128 stands for zero in the data rows.
Here are some numbered points:
[ 96 127 122  92 121 125 128 110 160] 0
[ 81 128 131 140 124 125 165 183  69] 1
[107 125 125 185 167 130 144 141  91] 2
[152 127 124 144 117 120 117 144 144] 3
[160 189 163 144  97 129 127 121 136] 4
[ 81 114 137 137 122  95 118 107 133] 5
[ 98 112 122 139 167 111 144 141 100] 6
[133 127 128 174 160  98 158 150 102] 7
[ 90 153 132 106  90 124 116 105 131] 8
[148 102 111 103 138 159 144 135 138] 9
[165  69 114  71 123 140 131 138 142] 10
[128 117 136 100 121 129 118 113 129] 11
[134 138 128 120 129 156 138 167  78] 12
[140 133 118 145 133 155 121 136 141] 13
[ 82 136 160  91  97 113  89  97 150] 14
[234 201 130 196 129 145 184 177 175] 15
[145 130 130 113 129 129 133 133 164] 16
[155 155 135 186 151 111 144 115 104] 17
[136 113 111 120 114 141 120 120 149] 18
[117 117 108 107 141 134 141 128 135] 19
[152 143 117 139 127 139 126 139 134] 20
[157  50 115  40 146 172 100 123 212] 21
[132 125 115 106 103 128  89 129 143] 22
[ 76 157 164 139 164 133  90 159 118] 23
[154 128 138 162 116 136 181 134 160] 24
[161 153 141 136 117 145 143 137 152] 25
[ 76 141 144 123 110 104  89 100 133] 26
[104 163 145 102 103 106 112 119 112] 27
[132 135 118 120 141 140 140 130 128] 28
[118 149 152 165 152 128 129 135 112] 29
[123 148 142 169 129 116 154 134 115] 30
[133 141 141 117 100 115 112 118 154] 31
[134 115 118 132 142 145 148 143 127] 32
[106  99 116 124 155 119 144 119  92] 33
[155 147 133 187 133 107 177 145 106] 34
New points follow, each followed by the number of its nearest point above, looking only along the 2 directions in which the numbered points spread most.
[120 144 130 150 128 110 118 133 107] 6
[112 144 133 109  94 104 108  95 135] 8
[120 122 140 103 120 115  88 137 112] 8
[ 89  87 149  93 161 136 101 102 141] 14
[159 117 109  76 120 158 132 133 168] 10
[104 129 139 143 175 133 165 116  45] 1
[112 134 130 161 145 114 128 129  79] 1
[117 133 111 166 138  91 147 129 103] 29
[128 147 129 123 130 107 144 134 113] 12
[132  77 131  87 106 155  92 110 178] 10
[ 96 123 138 181 137 100 145 125  81] 1
[130 111 126 159 154 127 147 131 126] 12
[116 141 135 137 122 101 110 129 132] 33
[126 124 118 154 131 124 106 155 113] 12
[155 109  96 135 146 140 179 151  70] 4
[118 157 139 174 153 106 152 133  91] 2
[102  88 120  40  95 150 125  77 200] 21
[121 112 139 129 125 137 136 149 136] 28
[110 123 127 161 127 131 100 124 121] 33
